In the rows, 128 means zero.
Families of rows that turns and mirrors carry onto each other, the same ones carrying the whole set onto itself: the rest of each named row's family, in list order:
3 families of 5 rows:
j_670: [133 133 139 139 161 118 116 155 112 123 168]
j_506: [130 135 145 133 137 126 135 137 132 150 137]
j_288: [141 154 136 158 141 112 121 151 135 102 179]
j_335: [127 146 142 142 109 123 152 157 129 127 146]
j_747: [115 138 135 157 148 125 122 155 120 141 164]
j_650: [142 124 135 136 118 115 152 155 126 114 136]
j_124: [137 142 137 154 164 118 110 148 122 126 162]
j_277: [140 137 136 143 150 117 130 150 118 139 127]
j_249: [143 134 135 146 112 113 146 143 120 122 129]
j_783: [141 129 131 141 114 107 139 139 140  98 166]
j_241: [151 148 139 150 112 110 141 138 139 100 160]
j_591: [135 137 147 155 112 129 138 134 141 113 176]
j_610: [136 145 137 138 144 106 122 151 137 102 182]
j_55: [144 121 140 129 149 122 132 152 116 131 135]
j_874: [128 154 143 148 145 125 126 154 153 119 176]

Which other rows belong to the same family as j_55? j_670, j_650, j_783, j_610
Which other rows belong to the same family as j_249? j_288, j_124, j_277, j_241

Families of rows that turns and mirrors carry onto each other, the same ones carrying the whole set onto itself: the rest of each named row's family, in list order:
6 families of 6 rows:
j_507: [124 124 122 124 128 132 160 148 128 122]
j_816: [123 123 129 124 134 129 161 147 128 125]
j_956: [126 133 146 121 128 119  99 119 136 134]
j_429: [127 121 120 126 130 132 159 147 131 125]
j_308: [123 123 120 127 126 130 157 150 131 120]
j_552: [117 128 147 120 124 125 101 115 139 130]
j_620: [128 122 122 122 133 135 158 148 127 125]
j_426: [115 133 146 125 121 132 100 116 136 131]
j_390: [127 123 120 126 128 135 157 147 126 124]
j_206: [121 121 128 124 128 137 162 142 134 121]
j_11: [124 133 148 121 129 128 100 115 142 127]
j_870: [118 131 147 123 125 128  98 115 138 130]
j_935: [121 124 127 129 127 129 160 149 128 124]
j_768: [120 130 149 118 129 133 101 115 131 130]
j_93: [125 134 149 121 126 131 100 114 134 126]
j_568: [122 135 145 125 122 129 100 115 139 127]
j_440: [126 123 124 123 131 131 159 147 125 122]
j_624: [123 121 129 126 126 139 162 142 128 121]
j_364: [124 121 129 122 131 138 163 141 129 121]
j_666: [119 131 148 122 128 128  99 114 139 128]
j_201: [124 135 145 124 125 121  99 118 137 133]
j_74: [119 128 148 117 127 126 101 114 135 130]
j_49: [124 121 120 124 131 138 153 152 126 120]
j_549: [126 123 124 124 132 130 160 147 129 122]
j_490: [123 124 129 125 131 132 160 146 123 123]
j_739: [116 129 150 121 128 128 101 117 144 133]
j_781: [115 128 148 119 127 126  97 121 132 129]
j_10: [113 128 147 120 126 126  97 121 137 128]
j_232: [126 121 122 122 134 139 155 152 130 121]
j_141: [120 132 147 123 126 130  99 114 134 129]
j_267: [118 128 147 121 122 128  99 115 134 129]
j_652: [125 135 145 123 123 122  99 119 132 133]
j_179: [129 121 122 123 130 132 155 147 119 121]
j_861: [129 120 124 120 136 129 157 149 131 123]
j_937: [113 127 146 121 124 128  97 122 133 129]
j_679: [125 121 122 124 132 138 155 151 131 120]

Which other rows belong to the same family as j_93? j_816, j_11, j_935, j_568, j_490
Which other rows belong to the same family as j_652? j_956, j_206, j_624, j_364, j_201
Which other rows belong to the same family as j_768? j_308, j_426, j_739, j_179, j_861
Which other rows belong to the same family as j_10? j_49, j_781, j_232, j_937, j_679
Which other rows belong to the same family as j_507? j_870, j_440, j_666, j_549, j_141

Families of rows that turns and mirrors carry onto each other, the same ones carrying the whole set onto itself: the rest of each named row's family, in list order:
5 families of 8 rows:
j_56: [139 112 128 123 131 109 150 127]
j_934: [138 147 152 121 140 130 131 127]
j_62: [137 133 139 114 128 155 137 121]
j_703: [123 149 151 122 118 120 127 132]
j_563: [132 118 154 111 131 131 150 122]
j_733: [140 133 135 129 139 130 151 136]
j_974: [138 143 136 121 141 147 124 127]
j_908: [147 107 135 109 121 128 116 108]
j_667: [153 125 142 111 124 107 131 116]
j_244: [129 141 145 120 109 108 143 126]
j_291: [130 108 131 135 120 106 129 134]
j_587: [133 120 122 135 114 100 124 122]
j_869: [151 120 152 121 125 131 120 104]
j_535: [115 108 122 131 122 120 125 103]
j_643: [127 114 130 132 114 105 134 102]
j_897: [124  96 127 122 131 132 125 117]
j_647: [114 130 132 140 115 138 133 137]
j_504: [119 127 124 133 119 118 103 127]
j_438: [136 144 133 107 119 140 112 115]
j_92: [123 136 130 122 118 136 111  97]
j_649: [136 143 131 109 129 106 128 110]
j_658: [135 111 129 144 125 115 148 123]
j_689: [131 142 124 117 116 103 133 122]
j_849: [132 106 126 124 130 147 114 124]
j_120: [128 116 122 148 127 141 130 130]
j_840: [129 120 127 120 107 125 110 101]
j_127: [114 139 112 133 130 122 139 126]
j_480: [128 117 134 119 134 136 155 131]
j_387: [140 110 156 124 132 130 137 105]
j_996: [116 129 119 139 121 149 129 119]
j_561: [126 133 144 105 118 148 124 124]
j_425: [133 130 136 126 107 118 100 119]
j_753: [115 145 119 128 131 120 117 123]
j_224: [139 112 138 133 128 152 127 114]
j_119: [141 125 134 135 147 116 147 124]
j_942: [142 112 143 101 120 117 122 122]
j_656: [122 145 128 139 121 128 143 135]
j_931: [142 135 143 102 114 115 130 113]
j_545: [129 140 135 124 110 148 111 116]
j_808: [130 118 134 146 134 145 129 111]

Which other rows belong to the same family as j_244? j_974, j_869, j_643, j_849, j_127, j_480, j_425
Which other rows belong to the same family as j_897? j_934, j_703, j_563, j_535, j_504, j_387, j_753
Which other rows belong to the same family as j_908? j_62, j_733, j_587, j_689, j_840, j_224, j_656

Families of rows that turns and mirrors carry onto each other, the same ones carrying the whole set onto itself: the rest of each named row's family, in list order:
4 families of 8 rows:
j_146: [141 120 118 105 125 128 123 110 121 137 126  93 143 125 131 120 117 132
 108 132 119 147 122 119 133 120 128 119 131 129 156 123 124 146 125]
j_208: [109 120 127 145 132 124 131 138 152 124 135 143 109 119  99 134 132 124
 144 128 137 120 136 135 147 126 139 152 127 130 108 131 116 132 123]
j_203: [150 128 136 108 119 131 131 123 111 144 126 106 121 138 123 126 124 142
 110 132 119 143 112 124 118 129 114 100 124 148 131 130 143 137 113]
j_801: [110 119 133 142 139 125 131 129 137 128 144 134 121 133 112 144 142 130
 143 119 130 101 136 124 144 135 141 143 119 111 100 121 116 132 133]
j_268: [147 135 123 105 133 118 131 122 125 134 136  85 135 125 130 117 111 132
 120 134 135 149 124 129 114 119 135 121 130 149 145 121 136 133 130]
j_877: [142 129 131 100 139 125 129 120 109 139 134  95 117 127 123 116 115 137
 122 134 126 142 112 131 117 132 126 113 122 153 139 127 137 140 119]
j_358: [119 121 126 131 142 123 127 143 136 119 139 146 136 131 114 143 145 120
 147 126 124 112 145 125 135 129 145 146 121 104 108 131 131 127 132]
j_985: [111 123 130 144 139 111 125 132 148 129 132 144 139 130 119 145 132 129
 140 127 128 110 139 127 142 142 140 148 119 104 113 125 116 132 128]
j_269: [149 139 135 114 114 118 135 122 118 135 132  97 137 143 129 122 121 138
 110 128 132 145 126 125 109 116 117 111 129 149 135 123 139 133 121]
j_284: [123 132 123 140 139 130 134 153 137 131 144 153 141 121 120 139 149 119
 148 129 115 115 139 130 139 126 133 143 125 118 114 142 131 108 127]
j_812: [142 134 125 113 131 123 128 116 116 135 137  95 136 130 127 106 114 132
 115 136 122 147 119 132 127 113 132 113 131 146 157 123 126 137 116]
j_959: [109 118 128 139 131 129 133 132 148 127 135 150 119 116 113 149 142 123
 136 126 133 119 133 124 139 133 137 147 128 111  97 126 119 131 134]
j_290: [128 136 131 146 134 117 135 142 146 140 138 153 143 123 129 145 140 127
 139 129 122 106 137 131 143 136 132 140 118 111 107 135 119 112 124]
j_544: [115 131 124 162 133 136 133 147 154 142 143 147 121 124 106 131 141 130
 141 131 119 113 126 133 150 126 136 128 130 133 114 134 117 112 120]
j_910: [148 128 125 102 121 137 119 114 127 139 134 101 124 105 131 127 124 141
 107 126 121 149 116 123 122 121 130 124 131 133 149 120 122 147 139]
j_19: [143 131 117 106 127 135 121 117 133 141 127  96 141 110 132 127 113 134
 110 133 126 159 121 119 124 122 124 125 136 133 154 126 130 128 134]
j_790: [146 134 128 114 108 135 125 117 126 141 124 107 144 129 131 133 122 142
 100 126 125 156 125 115 121 118 106 114 134 134 144 129 135 128 124]
j_160: [117 132 125 151 131 131 125 153 144 123 139 155 134 130 100 129 143 122
 147 129 121 121 140 136 142 119 128 140 130 131 122 145 125 120 116]
j_968: [146 124 125 102 118 145 125 120 123 149 120 112 131 123 125 132 126 137
 101 131 115 149 106 118 125 134 111 106 126 136 140 134 133 138 124]
j_250: [148 128 128 113 105 137 132 121 121 146 131 109 130 119 139 137 135 146
 105 125 114 149 113 117 118 121 119 111 134 137 141 122 136 142 133]
j_519: [113 132 130 151 127 122 142 150 147 135 142 149 111 125 108 129 138 125
 142 128 129 119 132 139 145 126 136 145 124 138 104 135 126 115 119]
j_276: [144 136 130 117 111 120 135 129 116 146 136 101 121 130 134 122 130 152
 112 126 117 144 121 124 109 122 123 108 132 157 139 122 140 138 120]
j_600: [114 130 130 145 127 127 146 144 142 137 140 157 121 125 122 144 146 125
 134 126 125 118 131 127 137 133 135 140 125 120  94 130 129 113 130]
j_314: [108 122 135 158 133 130 122 134 147 126 137 141 112 136  95 134 136 137
 140 124 128 112 135 130 152 124 136 136 126 124 112 126 114 130 117]
j_218: [150 139 127 115 125 123 135 117 112 143 137 103 141 133 137 115 125 137
 110 136 116 140 124 126 118 115 120  99 134 145 143 127 134 126 112]
j_660: [109 125 135 161 136 114 124 137 150 119 134 144 130 134 107 136 125 129
 150 133 132 118 134 139 146 128 138 141 127 121 123 127 114 137 117]
j_245: [138 124 121  95 138 140 123 118 121 143 129 100 127 111 125 122 116 132
 114 133 121 149 105 125 126 137 124 121 125 142 148 130 128 141 131]
j_238: [144 136 126 106 128 120 124 121 123 140 138  95 114 115 124 111 120 146
 114 127 124 143 124 130 113 121 134 121 130 155 148 120 128 144 125]
j_930: [118 129 124 145 140 132 142 143 144 143 150 142 130 120 123 141 148 123
 144 126 121 102 128 128 143 137 140 136 121 120 102 129 118 114 135]
j_105: [113 122 129 142 134 124 118 142 144 112 134 148 129 140  94 133 139 123
 146 126 128 116 145 130 138 121 140 143 126 118 116 134 124 137 120]
j_823: [126 137 136 162 131 119 133 145 149 132 140 151 134 127 114 135 134 127
 149 137 125 113 131 144 148 123 128 132 125 129 117 137 117 116 113]
j_830: [149 126 120 107 119 129 130 112 116 146 127 102 149 127 141 130 128 136
 103 132 114 140 126 112 122 122 118 107 133 128 142 127 131 134 120]

Which other rows belong to the same family as j_830? j_146, j_208, j_812, j_959, j_519, j_600, j_218
Which other rows belong to the same family as j_790? j_801, j_268, j_269, j_544, j_19, j_314, j_930
Which other rows belong to the same family as j_276? j_985, j_290, j_910, j_250, j_660, j_238, j_823

Families of rows that turns and mirrors carry onto each other, the same ones carrying the whole set onto itself: the rest of each named row's family, in list order:
4 families of 8 rows:
j_741: [122 140 108 117 140 146 136 126 118 126 139 146 120]
j_675: [144 133 121 131 121 128 118 136 150 117 141 151 110]
j_950: [128 136 119 138 130 128 115 140 156 117 151 143 117]
j_402: [130 125 120 114 132 127 124 117 146 150 126 156 145]
j_164: [132 123 131 124 112 100 112 123 148 136 139 113 124]
j_108: [101 114 115 136 116 118 119 146 131 128 125 146 131]
j_33: [138 133 129 127 119 131 115 145 151 111 145 138 112]
j_857: [108 131 130 135 121 117 131 130 121 117 147 105 118]
j_899: [115 126 128 131 113 122 128 130 119 106 141 119 106]
j_575: [136 122 120 107 125 137 122 119 150 139 123 156 135]
j_969: [112 132 122 120 135 151 143 128 124 121 133 152 128]
j_727: [ 98 113 115 136 110 122 121 141 148 133 131 140 132]
j_73: [145 141 134 107 135 131 131 109 125 126 141 123 120]
j_451: [106 120 120 116 126 123 138 106 124 147 125 124 141]
j_315: [123 136 116 121 144 140 138 130 110 121 139 147 124]
j_920: [105 120 130 107 122 125 140 115 116 137 141 118 143]
j_691: [140 140 138 109 127 130 142 106 146 121 144 123 118]
j_395: [138 134 119 135 123 127 113 135 156 120 131 145 109]
j_5: [128 123 127 101 125 128 116 127 149 149 136 152 139]
j_211: [128 117 134 115 107 109 119 114 156 141 147 119 122]
j_928: [102 119 132 117 125 116 141 113 119 143 136 121 143]
j_135: [115 139 114 127 139 142 134 137 117 116 123 144 130]
j_258: [117 128 134 135 116 116 135 134 123 109 148 117 108]
j_297: [130 128 121 111 133 130 128 120 154 150 131 144 147]
j_846: [116 119 132 105 118 122 140 110 116 141 123 123 136]
j_770: [125 117 137 126 103 103 122 121 159 137 137 125 128]
j_274: [ 98 105 107 130 118 119 123 134 135 137 133 138 121]
j_553: [104 114 112 132 121 123 113 145 127 137 125 140 135]
j_759: [147 150 143 112 129 131 133 116 137 120 139 128 131]
j_966: [117 132 126 142 121 122 140 122 122 109 136 111 113]
j_909: [145 139 140 111 129 126 139 104 138 131 148 124 122]
j_503: [121 115 142 125 106 107 119 123 155 131 133 117 133]

Which other rows belong to the same family as j_108? j_675, j_402, j_315, j_928, j_258, j_770, j_909
Which other rows belong to the same family as j_503? j_741, j_899, j_920, j_691, j_395, j_297, j_553
Which other rows belong to the same family as j_759? j_950, j_164, j_969, j_5, j_846, j_274, j_966

